Each path below is one point turned by a fixed rotation once a step. After each direction that follows a path, write how fast that rotation turns it, in degrees a step (0 if it stays still).
Each turn is a multiple of 5 degrees from 10 to 175, or 0.
Each row of a path follows its step; steps can be skipped.
Path 1:
step 0: [-0.86  2.74 -2.48  1.88 -2.14 -1.59  1.05  0.04  1.07  1.11 -2.35 -0.63
  0.02 -0.42  0.55 -1.58  0.35  0.27  1.58 -0.50 -1.45 -1.17  0.70  3.18
 -2.63 -0.72 -1.09 -0.31  1.14 -0.11  2.93  0.95 -1.25 -1.04 -1.42  0.05
  3.21  3.65 -2.19  1.94 -2.41 -0.05  1.02 -0.28]
step 2: [-0.07 -3.02 -0.91  0.18  0.30  0.23  0.90  1.43  0.43 -2.32 -1.00 -0.03
  0.77  0.42  0.23  0.39  1.74 -0.52 -2.40 -3.10  0.00  1.35  0.21  0.10
 -0.71  1.36 -2.42 -2.35 -0.94 -2.77  0.14 -2.52 -0.17 -1.82  0.27  2.44
  1.48  3.59 -1.19  1.94 -1.37  3.98 -1.13  0.13]
step 4: [-0.59  1.58 -1.19  0.26  2.83 -0.62  0.70  1.28  0.89 -1.91 -0.59 -1.65
  1.90  1.85  2.62 -0.59 -2.21  1.70  0.17  1.36  0.25  1.40  2.41 -1.12
 -1.72 -1.23 -1.87  0.72 -4.25  0.98  2.77 -1.04  1.19  0.92 -0.76  0.91
 -2.03  2.31 -1.99  0.27 -2.30  0.91  1.35 -0.02]
step 5: [-1.32  3.27 -0.57 -0.44 -0.40 -0.64 -0.50  0.24 -0.02 -1.05  1.19 -0.58
 -0.37  1.81  0.66 -3.04  0.55  2.26 -0.30 -0.42 -3.68  1.12  0.24  1.95
 -4.04  0.32  0.17  0.29  1.15  0.93  4.56 -0.15  0.19  0.38  1.81  0.83
 -1.41  2.58 -1.90  1.20 -2.11 -0.74  0.47 -1.61]
step 9: [-2.45  2.42 -3.16  1.09 -0.26  1.50  1.73  0.58  0.99 -1.70 -1.88 -3.18
  1.82  2.17  1.93  1.24  0.24 -1.79 -0.85 -0.02 -0.25 -1.17  2.49  1.23
 -1.31  1.12 -3.04  2.37 -1.97  2.47 -0.54 -1.08  0.59  1.03 -0.11  1.75
  0.09  1.85 -0.20  0.06 -0.24  1.78  2.00 -1.23]
step 18: [-2.27  0.22 -1.66  0.63 -2.14 -0.06  1.36  1.35  3.15 -1.28 -1.14 -1.27
 -0.29  0.17  2.08  0.78  0.01  1.77 -1.44 -1.17 -2.09 -0.35  2.94  0.20
  1.62  0.54  1.71 -0.01 -0.77  0.73  0.80 -0.76 -1.30 -2.16 -1.53 -0.08
 -2.06  5.04 -1.04 -0.34 -0.71 -0.96 -2.66 -2.43]
step 22: [-1.55  2.02  0.78 -0.39 -1.02  0.06  1.09  1.14 -0.86 -3.58 -0.20  0.00
 -1.03  2.59  1.61 -3.18  1.32  3.16 -0.18 -1.20  0.73 -0.43 -0.97  2.23
  0.05  3.02 -1.59  0.34 -1.51  0.79  3.57 -1.37 -0.32 -0.91  1.74  2.64
 -0.09  0.66 -1.22  0.87 -0.10  2.78 -0.76 -0.16]
Speeds:
[ 0.21 -0.33 -0.46  0.21  0.57 -0.17  0.23  0.14 -0.70  0.43  0.22 -0.33
  0.45 -0.41  0.22 -0.09 -0.63 -0.84  0.71  0.46 -0.27 -1.63  0.06  0.68
 -0.39  0.31 -0.15  0.19  0.56  0.22 -0.54  0.41 -0.67 -0.41 -0.13  0.24
  0.01  0.48  0.04  0.93  0.70 -0.12 -0.14 -1.13]	125
[-0.39  0.83  0.48  0.20  0.38 -0.09 -0.01  0.48  0.02 -0.20  0.97 -0.36
 -0.57  0.01  1.47  0.38  0.01  0.18  0.54  1.04  0.39  0.15 -0.60  0.57
 -0.07 -0.38  0.39 -0.16  0.64  0.35  0.44  0.19  0.27  0.29  0.05 -0.11
  0.05  0.66  0.16  0.00 -0.42 -0.47 -1.31  0.67]	60
[ 0.41 -0.83  0.18  0.09 -1.82 -0.79  0.30  0.40  0.25 -0.07 -0.35 -0.12
 -0.48 -0.95 -0.61  0.42  0.08 -0.52 -0.33  0.62 -0.27  0.16  0.36 -0.38
 -0.62 -0.03  0.04  0.02  0.22 -0.09 -0.01  0.80 -0.11  0.67 -0.34  0.06
 -0.09  0.25  0.49  0.54 -0.54  0.44 -0.96  0.14]	60
[-1.00 -0.73  0.61 -0.30 -0.05  0.07  1.08  0.28 -0.18 -0.26  0.37 -1.13
  0.36 -0.32  0.24  0.02  0.52 -0.52  0.26  0.15  0.03  0.31 -0.27 -0.82
  0.49  0.16 -0.04  0.13  0.51  0.44  0.72 -0.25 -0.56 -0.09 -0.10  0.22
  1.43 -0.59 -0.30  0.19  0.47  0.56  0.65  0.32]	55
[-0.37 -0.85 -1.01  0.47  0.81 -0.48 -0.59  0.76  0.26  0.07 -0.24 -0.10
 -0.41  0.34  0.49  0.25  0.13  0.18 -0.32  0.34 -0.55 -0.23  0.77 -0.73
 -0.19 -0.98 -0.42  0.94  0.25  0.60 -0.12 -0.42  0.26  1.24  0.09 -0.28
  0.31  0.10  0.54 -0.42  0.10 -0.43  0.52 -0.19]	70
[ 0.22 -0.36 -0.58  0.54  0.69 -0.64 -0.29  0.10 -0.41  0.14 -0.43  0.30
  0.68 -0.37  0.16  0.44 -0.82 -0.41  0.43  0.35  0.57  0.66 -0.18  0.04
 -0.08 -0.93 -0.72 -0.71 -0.66 -1.19  0.13  0.15 -0.24 -0.37 -0.34 -0.31
  0.96  0.14 -0.48  0.36 -0.81  0.15  0.27  0.75]	170
[-0.01  0.29 -0.73 -0.40 -0.35 -0.41 -0.26 -0.25 -1.11 -0.45  0.57  0.13
 -0.27 -0.46  0.11 -0.14  0.27  0.11  0.67 -0.11 -0.34  1.11 -0.24 -0.68
  0.23  0.40 -0.63  0.47 -0.50  0.58 -0.30  0.21 -0.63  0.15  0.33  0.09
 -0.47 -0.58 -0.45  0.89 -0.24 -1.55 -0.05 -0.13]	40
Path 2:
step 0: [-0.65 -1.44 -0.88 -0.93  3.09  2.27 -0.77 -5.57  1.32 -1.70 -1.94 -0.60
  0.97  0.44  0.82 -1.59 -0.39  0.53 -0.54  1.08  2.24  0.57  0.85 -0.02
 -1.19  1.81  0.80  0.02 -2.78 -2.48 -0.55  1.07 -1.68 -0.61  0.78 -0.80
 -0.43 -1.66  0.53  0.36  0.43 -1.73  2.06  0.08]
step 2: [ 2.10 -1.18  0.40 -1.24  1.91  0.96 -0.82 -1.53  1.84  0.23  0.99  0.83
 -0.60  0.01  0.02 -1.86 -1.44  0.41 -4.12  2.99  1.17 -0.04 -0.88  0.78
 -1.40  2.31 -0.18  1.64  0.90  3.00  1.18  0.29 -0.84 -1.71  0.63  0.07
  1.74 -0.99  2.41 -0.54  3.84 -0.45 -0.52  0.23]
step 4: [ 2.07  1.31 -0.23  2.35  0.95  0.98 -0.35 -0.46  2.18  2.84  2.70 -0.78
  0.57  2.54  1.61 -0.27  3.41  0.44 -0.53  2.13  1.74 -1.40 -1.34  0.47
 -3.03  1.72 -0.94 -0.97  3.24  1.51 -0.43  1.22 -1.04 -0.40 -0.47  0.59
 -0.08 -0.20 -0.68 -0.43  0.15 -1.13  0.09 -2.93]
step 12: [-1.58 -0.48  0.87  1.90  1.36  0.10  2.12 -0.63  2.87 -0.17 -0.41 -2.08
 -0.11 -1.24 -0.06  0.02  1.00 -0.73  0.33  1.62  0.11 -0.82 -2.31  1.69
 -0.88  1.51  1.06 -0.66  0.56  3.59  0.05  0.00 -1.15 -2.43  2.13  0.01
  3.22  3.12 -1.12  2.42  2.25 -0.65  0.45 -1.63]
step 16: [ 1.67 -1.86 -2.58  0.31 -2.37 -1.17  2.59 -3.18 -0.07 -0.18 -1.00  0.20
  0.68  0.81  2.55 -0.77 -2.05  1.40 -0.04  1.98  0.66 -0.47 -0.63  2.96
 -0.39 -0.34 -0.06 -1.99 -0.25  0.91 -1.03 -2.62 -1.06  2.02  2.10 -0.05
 -0.70 -0.30  1.62 -2.21 -0.89 -0.08  2.92 -0.01]
step 17: [-0.93 -0.16  0.73 -1.34  1.58  2.96  1.60 -2.49  3.50  0.75 -1.27 -0.10
  0.63  0.11  3.27 -0.27 -0.51  0.45  1.11  2.29  1.68 -2.17 -1.45  1.08
  0.38  1.32  0.14 -0.07  1.54  3.22 -1.78  0.24 -0.03 -1.16  0.63  0.26
  0.26  0.57  1.57  2.68 -2.47  1.33 -0.64 -1.80]
step 19: [ 0.88  1.64 -0.80  2.25  1.07 -0.19  0.94 -1.94  2.08  1.83 -2.46  1.19
  1.34  1.65  0.47 -0.63 -2.88  3.29 -0.59  1.45  1.78 -1.33 -1.06 -0.88
 -0.84  2.69  1.05 -1.91 -0.42  1.24 -1.29  0.14 -1.12  0.34 -1.29 -1.64
  0.60 -1.82  1.50 -2.25 -1.23 -0.12  3.06  1.22]
Speeds:
[ 0.21 -0.20 -0.32 -0.21 -0.13  0.17 -0.07 -0.35 -0.73 -0.49 -0.31 -0.18
 -0.28 -0.09  0.99 -0.57 -0.32  0.77  0.27 -0.67  0.09  1.67 -0.46  0.49
 -0.24 -0.36  0.38  0.79 -0.21 -0.85  1.25  0.46  0.26  0.10 -0.26  0.25
  0.01  0.26  0.09  0.22  0.34  0.06  0.81 -0.20]	140
[-0.28 -0.97  0.05 -0.71  0.72 -1.06 -0.36 -0.17 -0.19  0.35  0.06  0.10
 -0.68  0.33 -0.47  1.07 -0.38  0.09 -0.10  0.89  0.57 -0.14 -0.11  0.65
  0.11 -0.51  0.76  0.31  0.74 -0.65 -0.25  0.73 -0.48  0.30  0.03 -0.26
  0.71  0.40 -0.08 -0.50 -0.30 -0.73  0.42 -0.04]	155
[-0.76 -0.47 -0.58  0.38  0.33  0.21  0.83 -0.83 -1.07  0.48 -0.10 -0.19
  0.17  0.54  0.76  0.44  0.44 -0.41 -0.41  0.39 -0.13 -0.78 -0.34 -0.54
  0.16  0.03  0.09  0.16  0.63 -0.35  0.38 -0.69  1.12 -0.12  0.14  0.37
 -0.14  1.09  0.44  0.27  0.63 -0.02 -0.42  0.33]	80
[ 0.91  0.33  0.01  0.08 -0.42 -0.43  0.38 -0.26 -0.76  0.63  0.01  0.48
 -0.54  0.67 -0.13  0.51 -0.24  0.01  0.69 -0.08  0.12  0.13  0.28 -0.58
  0.36  0.25  0.37 -0.99  0.16 -0.14  0.37 -0.94 -0.17  0.46  0.26 -1.15
 -0.75 -0.33 -0.37  0.84 -0.26  0.02  1.23  0.10]	140
[ 0.46  0.30  0.20  0.48  0.59 -0.66  0.39  0.57 -0.75 -1.05  0.92  0.29
 -0.74 -0.28 -0.34  0.25  1.29  0.83 -0.20  0.03  0.58 -0.19  0.57 -0.55
 -0.21 -0.06  0.53  0.15 -0.45  0.65  0.23  0.24  0.03 -0.36 -0.71  0.32
 -0.65  0.85 -0.08 -0.33 -0.07  0.12 -0.01 -0.26]	20
[ 0.48  0.81 -0.23 -0.27  0.29  0.86 -1.06 -0.48 -0.25 -0.06 -0.80  0.22
 -0.46  0.07 -0.03 -0.59  0.20  0.64  0.15  0.31  0.23 -0.41  1.52  0.44
 -0.36 -0.17  0.40 -0.45  0.85  0.26 -0.43 -0.13  0.70  0.14  0.14  0.57
  0.42 -0.08  1.10  0.01  0.07 -0.19  0.42  0.23]	20
[-0.22 -0.67 -0.28 -0.39 -0.54  0.30 -1.05  0.46  0.24 -0.90  0.36 -0.66
 -0.22  1.14  0.35  0.10 -0.24 -0.21  0.13 -0.02  0.23 -0.84  0.56  0.35
  0.27 -0.84  0.18 -0.68 -1.07 -0.61  0.25 -0.49  0.70 -0.45  0.09 -0.26
 -0.22  0.13 -0.72 -0.54  0.22  0.62  0.07 -0.16]	145
Path 3:
step 3: [ 0.82  3.87  0.05  1.52 -1.42  0.43  0.13 -1.28 -1.27 -1.52 -2.25 -2.44
 -1.00  1.82 -0.98  1.14  0.22 -2.24 -2.17  1.59  1.44  1.81  0.36  3.30
 -0.93 -1.45 -1.05  0.56 -0.09  2.77 -2.92  1.56 -0.47  3.26 -0.79  1.63
  0.16  0.92  0.41 -1.19 -2.54 -0.30 -3.62  1.93]
step 4: [ 1.47 -2.18  1.05  0.66 -1.21 -1.80  1.60 -1.11 -1.52 -1.09 -1.24 -0.80
  0.77 -1.02 -0.59 -0.80 -0.82  3.09  2.80 -1.30 -3.70  1.02 -1.80  0.89
  2.93 -3.76 -1.28  1.70  2.21  1.93  2.64 -0.57  1.29 -1.69 -0.80 -0.89
  2.15  1.64 -3.80  1.29 -0.87  0.32 -0.32 -0.53]
step 8: [-1.56  1.14 -1.40  0.87 -3.76 -2.65  0.85 -3.15  1.46 -1.33  0.68 -0.28
  0.70  2.08  1.49  3.43 -2.68 -0.49 -2.10 -1.16  0.05 -2.39  0.39  0.25
 -0.99  1.78  0.96  2.12  0.00 -3.48 -1.39 -1.62  0.81  2.46  1.72 -0.68
  0.72 -2.03  2.63  1.22  0.34 -1.45 -1.79 -0.25]
step 10: [ 3.06  0.08  0.32  2.15 -1.53 -1.10  1.86  0.38 -2.96  0.68 -1.28 -1.15
 -1.26 -3.41  0.04 -1.24 -2.57  0.62 -0.94  0.38 -1.76  1.23 -0.75 -1.05
  2.13 -1.91 -0.47 -0.98  2.66  0.49 -2.17 -0.96  1.56  0.90 -0.39  2.86
 -0.45  4.03 -2.63 -0.14 -1.70 -2.00  1.11 -2.63]
step 22: [-0.41  1.42  2.20  2.18 -1.25  1.04  0.67 -1.38 -0.44 -2.57 -2.32 -1.18
 -0.82 -1.99 -0.82  2.25  2.42  1.39 -1.52  0.73 -1.59  0.86  0.17 -0.81
 -1.33  3.77 -1.69  1.33  3.29  0.43 -0.58  0.69 -1.36  2.00  1.13 -1.32
 -2.95  0.40 -0.29  2.25  0.24 -3.82 -1.70  2.96]
step 25: [-1.93 -1.01  3.47 -0.14  0.95 -0.14 -0.41  0.92  1.75 -2.22  0.37  0.40
 -2.43  2.77 -0.33  1.51  3.12 -1.16 -2.65  1.04  2.79 -0.66  0.52 -0.28
  1.04  0.53 -1.04 -3.70 -1.83 -2.51 -0.57 -1.23  1.99 -0.56 -0.92 -0.76
  0.82 -2.82 -0.56  1.66  3.29  1.64 -2.00  1.68]
step 29: [ 1.05 -0.81 -1.96  2.22  0.56  0.85  0.60 -0.47 -0.23 -0.30 -3.74  1.52
  1.10 -0.47 -3.37 -1.36  2.11  0.16 -0.44  0.41 -2.09 -0.94 -0.97  1.39
 -0.17 -1.54 -3.34  2.69  0.49  1.14  2.08 -2.06  1.99 -0.38 -1.16 -1.66
 -3.17  4.01 -3.21 -0.75 -0.14  0.18  2.03 -1.20]
Speeds:
[ 0.16  0.78  0.34  0.04 -0.21  0.14  1.32  1.21 -0.17  0.27  0.11 -0.98
 -1.10  0.32 -0.40 -0.14 -0.52 -0.81 -0.13 -0.28 -0.05  0.08 -0.95  0.27
 -0.20 -0.06  0.23  0.64 -0.63 -0.61  0.19  0.03 -0.42  0.08 -0.35  0.59
  0.34 -0.31  0.38  0.01  0.19 -0.56  0.32 -0.68]	160
[-0.21  0.82  0.83 -0.38  0.22  0.38 -0.37 -0.32  0.57 -0.17 -0.15 -0.02
 -0.47  0.88  0.35  0.92 -0.02  0.25 -0.75  0.34 -0.30  0.79  0.24  0.95
  0.07 -0.12  0.88  0.17  0.00 -0.79 -0.39  1.34 -0.23 -0.35 -0.16 -0.79
 -0.30  0.14 -0.48  0.24 -0.24  0.45  0.27  0.31]	130
[-0.49 -0.60 -0.27 -0.40  0.33  0.55 -0.65  0.54  0.03 -0.82  0.64 -0.42
  0.12 -0.28 -0.51 -0.13  0.17 -0.92 -0.21  0.09  0.48  0.47  0.01  0.75
 -0.50 -0.09  0.79 -0.10 -0.36  1.03 -0.12  0.05 -0.89 -0.07  0.11 -0.34
  0.10  0.57 -0.13 -1.36  0.63 -0.44 -0.64  0.26]	175
[-0.01  0.40 -0.24  0.32 -0.52 -0.38  0.12  0.31  0.45 -0.84  0.23 -0.96
 -0.40 -0.09  0.91 -0.11  0.56  0.12  0.02  1.46  0.18  0.07  1.10  0.27
  0.20  0.62  0.02  0.52 -0.15  0.12 -0.12 -0.75 -0.13 -0.81  0.37  0.65
 -0.22  0.13  0.89  0.66  0.33  0.31 -0.29  0.41]	130
[-0.11 -0.24 -0.42 -0.02 -0.36 -0.63 -0.70 -0.19 -0.14  0.64 -0.04 -0.37
  0.67  0.18  0.41 -0.61  0.39 -0.86 -0.17  0.66  0.48 -0.59 -0.63  0.75
  0.03  0.01  0.52 -0.28 -0.50 -0.86 -0.15  0.43  0.89  0.13  0.38  0.17
  0.69 -0.93 -0.32  0.09  0.17 -0.79  0.47  1.09]	60
[ 0.05 -0.31  0.36  0.70  0.00 -0.54  0.56  0.27 -0.86  0.45 -0.85 -0.25
 -0.22  0.86 -0.23 -0.22  0.52 -0.20  0.48 -0.51  0.55  0.15  1.55  0.02
 -1.12 -0.10  0.77 -0.13  0.43  0.22  0.42  0.34  0.35 -0.38 -0.17 -0.40
 -0.18 -0.87  0.00 -0.25 -0.22  0.05 -0.75  0.00]	130
[-0.45 -0.85 -0.36 -0.16  0.51 -0.61 -0.38 -0.11  0.00 -0.59 -1.16 -0.22
 -0.78 -0.24 -0.40  0.16 -0.36  0.01 -0.07  0.31 -1.10  0.11 -0.36 -0.59
 -0.47  0.17  0.72 -0.73 -0.53  0.82 -0.32  0.52 -0.17  0.06  0.13  0.29
 -0.37 -0.59  0.90  0.59 -0.18 -0.11  0.97  0.03]	70
